Each run below is a few steps of one of 6 hidden systems, one row a step.
Guzol, trace 1, 11 rows:
[[ -4 -17   0  -3  -3   6  -4  -6 -22  18   5 -27 -26   0 -19  10  -7  -4
    1  10]
 [ -5 -14 -14  22   1  10  -8   7  -3  -4  -9 -18  11 -23 -17  12  19  -3
    8  19]
 [ -1   8  -4   9   8  21 -15  15  -6 -25 -13  13   4  -6  14  -4  26   1
    1 -10]
 [ 19  -9   1 -16   2   5  13   1   3 -31  -4  24  -1  -3   2 -14  -7   5
  -11 -20]
 [ 13  16   2   1   1 -23  22 -13   3  -9   1  -2   2  -1  11 -18 -32   9
    0   8]
 [ -2  20  12 -19  10  -8 -12  -5 -11  16   7 -17  -2  16   6  12 -20  13
    8  19]
 [ -9 -10  -5 -13 -12  -2 -11   7   4  12  28  -8  14   1 -17  24  14   4
   13   9]
 [-15   6 -23  19 -19   2  -4   9  -4   6  13  -2  -2  -4  -3  -1  29  -9
    3 -21]
 [  8  -6 -18  11  -2  18  -3  -4 -13  -3 -21   2 -17   4  -9  -2  -1  -5
  -21 -31]
 [ 25 -10  -1  21   2  14  14 -18   7 -12 -22   5   4  -9  -3   3 -18   6
  -10  10]
 [  5  13  27   8   8   6  -1  -8  -5 -16  -3   7  -5  -1  29   2  -3  11
   10  26]]
giba, trace 2, 11 rows:
[[  3   2  -1  12  -2   8  13 -18  30  23  -3  16  21 -10   6  12   3   3
   -6  -1]
 [-16   3  17  21   9 -32   8 -11   1  13 -18 -10   1 -10   8  -1  -1 -15
    4   5]
 [  1 -12  28  -9   7   5 -20 -10   3  25 -14  -8 -21  14  -4  -9   4 -12
    0   6]
 [ 12 -16   9 -26   6  10  10   7   4  10  13  -3   1 -25 -10  -6   6  -3
   21  19]
 [ -4  -5 -22  -4  16   0  12  32 -12   0 -13 -12  -1 -11 -11 -16 -17  -6
   -2   2]
 [  8   4 -13  -4  11  24  -4  10  17  13 -15  10  18  15  -1   4 -18  14
  -17   7]
 [-11   2   7   5   5 -25  14   3  23  -1   4  15  32  -1   8   8  -9   4
    1  15]
 [-22  -5   8   6  -4 -32  -7  -1  12  18  -7  -4  -5  24   0 -16  -1 -16
   -9 -11]
 [  6  -7   7 -18  -8   5  -9 -25  18  34  10  -7  -2  -3 -16  -1  13  -2
    5  -6]
 [ -4 -15  -6   0   9 -11  12  -3 -10   5  -5 -20   3 -37 -23   7   4 -10
   13   2]
 [ -6 -16  -4   7  22  23  -8  17  -9   8 -32  -2  -7  -3  -7   2   0  -9
  -13   0]]
kig, trace 3 (11 x 20):
[[ 11  35   7   3  -9 -11   1   8 -14  -2   9   8  -4  19  26  -4 -10  -2
   14 -13]
 [ -7  -6   5   3  -3  -6  12  -7 -24   1  16  -8 -22  10   1  21 -27   8
   -5  14]
 [-26 -15  -6  22  -5 -15 -16   1   6  13  -3 -20   3   8 -15   8  10  -6
   -6  13]
 [-11   4  -2  -4  12  10 -15 -21  -3   5 -13  -6  -1 -24  -8   5  30   0
    0 -22]
 [ 21 -30   2 -14  -1  22   7   3  11 -11  -5  18  -3  -9 -11 -13   7  -4
   -7  -8]
 [ 25  14   2  12  -6  -1   5  21   7  -3 -12   9   8   5  16 -27  -3 -13
   15   0]
 [  6  24  15  -5  16  -2  14  -2 -19  -2   2   3  -7  -3  24   8 -27  12
    9  13]
 [-23 -14   2  -1  -1 -15   1   8   8   3  19  -7   5  15  -3  10 -12   9
   -5  30]
 [-30  15 -15   2  -2 -20 -14  -8   6  11   9 -13   8  -3  -6   1  20   1
   -2 -17]
 [  7 -13 -13 -16   1  15   1 -19  -4   2  -6   2  -8 -10 -22   6   2   5
  -15 -32]
 [ 31 -16  -3  14 -16  13  -6  14  12   3 -17  11   7  16 -11  -6   2 -16
    0  -7]]
giba, trace 4, 11 rows:
[[  0  14 -32  -2   9  23   8  21 -15  23  -1  -8  -2  -8  -7   3 -11   1
   -1 -10]
 [ -5   2 -12  16  11  16   4  -5   5  -3 -10   0  14   0   4  20 -18  20
  -14  24]
 [-16  -3  14  19   5 -19  -9   8  20 -17  -9  11  16  11  15  -6   8  -1
   -4  17]
 [-11  -1  21 -18   1 -17  -4  -9  17   9   8  13 -11  14   9 -28  11  -7
   -6 -17]
 [ 24  -5  -2 -15 -17 -10  12 -21   5  20  10 -11  -6 -11 -21 -11  -5  -6
   10 -13]
 [  9   7 -15   2   5  -1  -6   6 -24  11 -15 -24   7 -15 -22  20  -2  -8
   15  -7]
 [-17 -14   3   0  21  24  -7  16 -12  -2 -10   6   0   1  -1  33  -2   6
  -12  13]
 [-11 -20   6  19  -3  11  16  20  19  -7   8  23   2   0  16  -8   7  -1
   -7  22]
 [ -7  21  -3   6   2  -9   8   2  18  13   0   3  -4   1  22 -42   0  -3
   -4  -4]
 [ 19  16   8 -16   3 -13  -6 -33   6  10 -10 -15   0   5  -6 -13 -20  10
    0  -4]
 [ 16 -11  10 -11  -2 -21 -14   0 -11  -8  -8 -14  18   1 -24  21  -3  -7
   17   3]]
sitoz, trace 5, 11 rows:
[[ 21 -25  10   6 -14  -8  23  -8  -3   1   2  -3 -20  -2  -9 -12 -20 -10
    1   7]
 [  8  36   8  10   5 -10  -2 -17 -11  18 -15 -14  -9  -4  17 -11  -7  -4
   11  -7]
 [-10  10  12 -20  29   9   2  -2   4  -5  -8  20  10   1  18  13 -15  20
  -11   8]
 [-11 -15   1   1  -2 -17 -11  10  14  -3   8 -12  23   3 -13   5   4   4
    9  32]
 [-11   8 -20  -1  -7  -1  -7  23   4  -3  10   4   5  -5   1 -19  27  -7
    7 -21]
 [ 12 -26 -18  -1  -4  11  17   3  -1  -9  -7  10  -9  -1 -17  -6 -16  -2
  -23 -18]
 [ 26   6   1  23 -18  -3 -10 -25  -4  18 -13 -17  -2   9 -11  11  -6  -9
    7  -4]
 [ -4  23  21  -3   1  11  -3 -12  -5   6  11  23 -10  11  29  14   7   7
    1 -11]
 [-18 -21  15  -9   7  -5  13   5  -1   0  19   1 -13   0   2   5 -14   6
   -2  32]
 [-13  12  -9   7   9  -9  -7  11 -11   4  -3 -26   0 -23  -2 -16  16  -6
   20  11]
 [  5  -4  -7 -10  21  12   1  12  -3 -28 -22  17   9 -13   1  -7   4   3
  -10 -19]]
Guzol, trace 6, 11 rows:
[[  1  12 -22  14   6  22  -2   4  -4  -5 -10   2   4  12   7  11 -21  20
  -20   7]
 [ -2   4   5  -7   4  20   3 -26   3  -9  13  14   4  -9   8  23   1  26
   -9   5]
 [ -2   2  10   4 -18 -10  -8 -31   1 -17  23  -6 -13  -2   4  -8  17  11
    4   3]
 [ 15   5  -5 -10 -14   4 -11  -6 -21   1  10 -25 -25  -3 -12 -19   5  -2
   16  -1]
 [ 21  -2 -17   4  -2   0  -2  13 -25 -11  -9 -19   9 -13 -22  16  -8  -6
   17   2]
 [  4  10 -19  18   0  11  -8  26  -7 -27  -5   6  20   9   5  12  -1   9
    0  11]
 [ -3   8 -10 -12   3  22   8   5  -2 -19  17  27  -1   4  15   6  -4  22
  -15 -10]
 [ -6   2  -5  -5  -6 -16  14 -33   3 -16  17   0  -7  -5   0  -3 -11  18
  -13 -10]
 [  6  17  -2   1  -8  -5 -15 -30  -6   9   3 -31 -12   5  -4 -11  -7  13
    6  10]
 [ 23   5   0  -9  -8  14 -18  -4 -16   9   6 -18   3  -5 -18  22   9   1
   24   5]
 [  9  -4 -15  21 -21   3  -4  20 -13 -24  10   3   9   1  -8  15  18  -7
   15  -1]]
nozo, trace 7 (11 x 20):
[[-29   6  -8  -4  18  -8 -19  26  -4   2  -7 -17  10  -4  -1  -6  14   0
    6  11]
 [ -6 -18   5 -27  25  -4  17  13   3 -18  -7  17   9 -17  -2  -2  -9   2
   -8  -5]
 [ 21  -7  -5   3 -11 -12  16   2  16  10 -12  13   5   8  -7 -19 -13 -16
   -7 -27]
 [  2  27  -2  -1  -4  -6 -13 -29   3  20  -6  -1   9  14   2  17  -4   7
   -7 -25]
 [-10 -17  18   7  -7  11  -7  -9   7   9  14   9  -3  15   2  28   5   5
   -4  22]
 [-23 -15  10   6  -6 -15  -5  11  -5   8  14 -14 -15  -5  -3 -12  23 -17
   15  11]
 [ -6   4   7 -16  29   1  14   0 -19   5 -12  -9 -13 -33   3  -8  -4  -3
    8  -3]
 [ 26  -2   2  11  12  18  13  15  11   9 -29  13  11  -4   5 -10 -16  -9
   -1   4]
 [  0  27  -1   6   1 -16 -19   8  13   2 -14   7  27  22  10  -2   2  -1
    1 -11]
 [-15   1  12 -18   3 -19   4  -7   5  -9  20  14  11  13   7  19 -12  16
   -7   4]
 [ -8 -25  -5   6 -20 -15  20  -2  10  17  23  -7 -10   0 -13  -5  -7  -9
   -2   8]]
vul, trace 8 (11 x 20):
[[-15 -11 -18  29 -10 -16   4  -5   4  -9   4 -23   6 -11 -13  -7   2   0
    0  20]
 [-15  13  -1  -7  19   7  -9  -8   2  -9  -6 -12  -9 -20  10 -32  15  13
    0   8]
 [ 21  -8  10 -28  12  -1   0  12   7 -12 -17  10   9  -2  -5 -24  -5  -6
    5  -7]
 [ 22  26   4   4  -9  -9 -12  10  -6   6 -10   8  15  19   6   9  -1 -13
   14 -24]
 [-12   8   6  -9   0  11   1   4  -4  18  19  18  -5  22  15  28  -9   9
   -7  -5]
 [-11 -31 -14  11 -19  -8  12  -1  10   4  20  -3   1   3 -19  14  -5   0
  -10  10]
 [-17   1 -15  20  -4  -1  -5 -24  -3  -4   0 -22 -11 -20  -7  -9  19   6
   -4  -1]
 [  4 -12  11 -21  23  18  -4 -10  -3 -16 -18  -3 -15 -19  -1 -22   3   9
   -6   6]
 [ 35  -2  12   1  -1  -6  -3  13  -6 -15 -22   4  12  -2  -4  -3  -1 -16
   19  -2]
 [  3  32  11   5   1   2  -2  15 -16   9   3  14  -2  16  30  12  -7  -3
   12  -6]
 [ -9  -9  -4  -6  -5  -2  17  17   9  15  23  13   2  19   5   8 -23   6
   -9  15]]
sitoz, trace 9, 11 rows:
[[-16  28  -1   5  -4 -16  -5  -1 -27  -7  11 -10 -22   5  16  -7   3   0
    6 -14]
 [ -2  -5  -2 -19  25  25   2  16 -18   0 -10   1 -10  -2   0   8 -20  12
   -9  10]
 [ 17  -2  -1  20  -6  -4  -5   2  -1 -16  -7 -12  23 -13  -9  15   3   0
   19  26]
 [  2  12  10  -1  -6  -2 -17  15   2 -22   1  17  -2  19  19 -22  17  -4
    3 -11]
 [ 19 -15  -9 -20  -7  12  17   9  10   7  12   5  -6   6 -10 -21 -24   6
   -6   9]
 [  9  27 -21  16 -13 -19   2 -20  -7   1   2 -25   8  -5  -6   0 -12   5
    9  -4]
 [-10  19   0 -14  14  13 -22   1 -14  -9  -6   9  -3  23  11  16  -3  15
  -14 -15]
 [  8 -24   0  -6  -9  14   1  13   2   2  21   1   7   4 -15  24  -4   5
    8  28]
 [ -6   9  -7  24 -20 -13  -2  11 -16 -16  15  -9  -7  -5   7 -11  22 -10
   18  -2]
 [  7  -4  -3 -10  13  22   4  11 -15 -12 -12   9 -27   5   7 -23 -12   3
  -15 -10]
 [ 34   0   1   4  -3   6   4 -17   2   1 -11 -15  11 -10 -11   6 -21   6
   11  22]]
kig, trace 10:
[[-18  11   3   1  -4 -21   5 -15 -10  -8  12  14  -4   8   8  21   1   1
  -11 -33]
 [ -1 -21  -2   6 -16   8  -9 -12  -5   8   2  -6 -30  25 -14  -5  -6   0
  -20  -9]
 [ 19  -3   2  30 -17  -3 -10 -12  -1  14 -15 -16  -2  -6 -12   1  14 -20
   16  -1]
 [  2 -12  27  -4  24   5  -3   1 -18 -14 -25   4  -8 -18   4   8   7  -9
    7   1]
 [ -2 -14   9 -11   4  22  -1  26   8  -2  13   7  -7  -4   8 -22  13   1
    9  27]
 [ -8  17  -9   9   3 -12  27   8   7   0  13   4   8 -27  16 -18   1   1
   11   1]
 [-12   4  -6 -15  23  -7  15  -5   6   6 -10   1   2   2   3  -6 -32  13
  -22  -2]
 [  8   8  -5 -10 -11  -4 -14  -7  26  27   8  -4  22  21 -11   4  -6   7
    1   3]
 [  3   7   7  -8  -8 -22  -4 -12 -10  -6   6  11  10   5  -6  27   7  -7
    6 -34]
 [ -1 -18   2  -4  -8  10  -7  10 -22  -6   4   4 -31  25  -7   2  -2  -9
  -12 -16]
 [ 11  -2  -7  37 -20  14   2   5  -9  17  -1 -11 -15  -3  -1  -1  11 -17
   13   8]]
nozo, trace 11, 11 rows:
[[-14  16   6  20  14 -21  16  -9 -10  10  -8 -10   7 -20  12  16  -8  -3
    9  10]
 [-15  -2  -2   1  17   8   6  24   2  22  -7  -2  -5  10   8  -7 -23   1
  -10  24]
 [-12  -3 -13 -11  14  -9  -4  17  27  13  -5  -2  32 -13 -11 -11  12  -3
    4   0]
 [-14 -16  10  -5  18 -24   8  -9   2 -13 -21  10   8  -1  -9   7 -14  -3
  -20 -18]
 [ 12 -10   9 -16 -10  -2   0  -2  11  32   3   9  -8  24  -9  -3 -14 -11
   -6 -18]
 [ -2   7   8   6  -7  -7  -5 -22   7  27   2  -2  11 -10  -5  25  20  -9
   11 -13]
 [-23 -11  26  14  11   2  -2  -1 -14  10  -6   3 -21   6  14  17  -1  -7
   -6  13]
 [ -6  -1  13 -14   9   5   1  21   8  27   7  -3  -6  -7   9 -23  12 -12
   17  15]
 [ -4   9   9   4  26 -19  15  -5   5  -2 -23   0  17 -31   6  -6  -1  -5
    9   0]
 [  6   2   9   0  15  -8   7  11   6   8 -22   7   5  22   7  -7 -37  -3
  -12   5]
 [  2  12  -8 -14  -6 -13  -7   8  22  25  10   1  33  12  -8   6  -3  -1
    8  -4]]
vul, trace 12 (11 x 20):
[[  3   2  13  -5  16 -14   4   9  -1  14 -22  -7   0 -20  -1 -23   7 -21
   17  -7]
 [ 10  19   5  -5  15   7  -5  18  -3  29 -25   3   0  14   9  -8 -15 -13
    2 -11]
 [  6   3  -7   5   4  11   9  14  15  28  -7  19  24  10   2  22 -14  -1
   -5  -2]
 [-27  -9  -4  25  -2 -12   8  -4  17  10   0  10  12   2   3  19   6  -3
  -16  -4]
 [-24 -19   9  13   0   1  -1 -21  22  16   0  -3 -15  -6  -1 -15  18  -2
  -16   5]
 [  8 -14  10  -4   8   0   7 -21   7  16 -17 -10  -9 -28 -14 -18   7 -11
    3  -5]
 [ 12   7  14   2  22  -1  -7  -3 -14  12 -37 -11  -3  -8  -2   2  -8 -14
    6  -7]
 [  7   4  14   6  17  20  -5  24  -2  19 -19  11   8   8  11  15  -7  -9
    9  16]
 [-13  -4  -2  24  -1  -3  23  27  12  17   4  19  14  -1  13  10  -4 -12
    1   8]
 [-25   2  -9  24  -2 -11  13  -6  21  19  -1  -1  -2   4  11 -19  -5  -2
  -19   2]
 [ -5  -4   1  -8   9  -2   0 -28  31  20 -10  -6   7 -12  -7 -21   4   8
  -11   4]]

Name the system that made each run.
trace 13:
[[ 12 -13  10  -5  -5 -14  16  21   3   4  -2  20   1  22   2   2 -27 -14
   -4  -7]
 [ -8  27  11   9  -6  -5  -9   8 -11  29   7  -3 -12  24  20   6  -4  -8
   10  -1]]
 | kig
trace 14:
[[ -7 -15  28 -17   7  -8   7 -12   2  15   1  19  -6   7   0  22  -5  -8
   -7 -16]
 [  1 -20   4  21 -17  -7  -3  -6  -3  27  -1 -17 -11   9 -18  15   1 -18
    5   5]]
 | vul
trace 15:
[[ -7  11  -6  39  -9   9  14   2  -9  -3   2  13  -3  -1  22  15   3  -1
   -4   0]
 [-18  -9  14  20   8   2  -2 -25   6 -13 -12   0 -17   5  12  -4  -7  11
  -24  14]]
 | kig
trace 16, 2 rows:
[[-16   8 -28  -7   9   8  16   5  -2   5  11   5  15 -15  -5  22  -5  15
  -10 -13]
 [-19 -24 -10  17   0  -3 -13  -4  10 -27 -12   1   2  12 -10  -3   7   5
  -29  -1]]
 | vul
trace 17 (2 x 20):
[[-30  -6 -17   6  10  14  10  16   6   9   2   7 -18   1  10 -22   0   3
  -23  -2]
 [-13  -6   3 -12  26  -1   6 -26   7   8 -22  -2   1 -22  -8   1  -2   4
  -18 -14]]
 | Guzol
trace 18, 2 rows:
[[  5  -9 -16 -14  -5  20 -15 -10  22  -4   9  -2  12   7 -16  -5   2  23
  -11  13]
 [-10  -4 -11   1   5 -26   9   3  11 -24  -3   4  31 -21  -8   0   8   2
   -1 -10]]
 | giba
trace 19:
[[ 13 -17  -5  13  -9   1  13   8  16 -20  -7  18   7 -16  -1 -22  18 -13
    1 -13]
 [  6  25   4   0   1 -12  -7 -22 -11 -11 -13   0 -14  14  12 -15 -10   5
  -10 -27]]
 | nozo
trace 20:
[[ 25  12  -2 -31  -2  13  10   7  -8 -10  22  12   4  -7   3   2  -8  12
   16  -3]
 [ -3  -4 -16  12 -10 -16  19  30  -6 -12  11   8   8  17   3   3 -23  -4
   -5   3]]
 | kig
trace 21 (2 x 20):
[[ 20  -7  -5  -8  -9  -5 -20  -7  16  -5 -16   0   8  14 -18 -21   7  -6
   -7 -20]
 [  9   6   3 -24   6  -7  11  -8  -1   6   4  14  19 -17  -7  26   3  -3
   10 -29]]
 | giba
trace 22, 2 rows:
[[-19 -20   1 -16   2  -7  12  15  19  22  18  11   9 -12  -7  -1  16 -11
    4  -6]
 [-18  -6   8   8  15 -18  15 -18   2  12 -19   3 -10 -17   2  -6   2 -14
  -12 -24]]
 | nozo
trace 23, 2 rows:
[[-24  11  -8  11  15   7  10  18  -6   0   1  -4 -16  -9  21 -27  -2   4
   -4  15]
 [  3  -9 -13  -1  19  16  -4  -5   8 -16 -22 -12   7 -19 -11 -15  -5  15
  -12  18]]
 | sitoz
trace 24, 2 rows:
[[  1   6 -10  21   4   0 -16  11   0  11 -32  -5  10   7  -8   0  10 -17
   -2 -21]
 [ 24 -11   4   9   2  24   5   9  14   3 -21  28   9   9   4   5  -5  -7
  -12  -8]]
 | Guzol
trace 25 (2 x 20):
[[ 27   4  19  14 -16  -7 -13 -20   1   4  -8  -9  -6  -1  -3 -13  17 -15
   19  -5]
 [  2  11  13 -27  15   1  -5   0 -32   1   1  -8 -16 -15   1   6   6  -3
   20 -11]]
 | giba
trace 26 (2 x 20):
[[ 24 -11   0  -2 -30   4  12   9   2   0  24  11 -13  14  -2 -17  -2 -10
    7  -8]
 [ -6   2 -10  14   2 -12  26   8 -28   8   1 -12 -19  -8   1   3 -26  -9
    1  -2]]
 | Guzol
trace 27 (2 x 20):
[[ 12 -10 -12  -5   1   0  -7  17  14  21 -10 -14  21  11 -22  -1 -15  -4
    3  17]
 [-18  19 -20  10   9   3  -4  11   3   7  -3   2  23 -16   3  14  22   1
    3 -14]]
 | vul
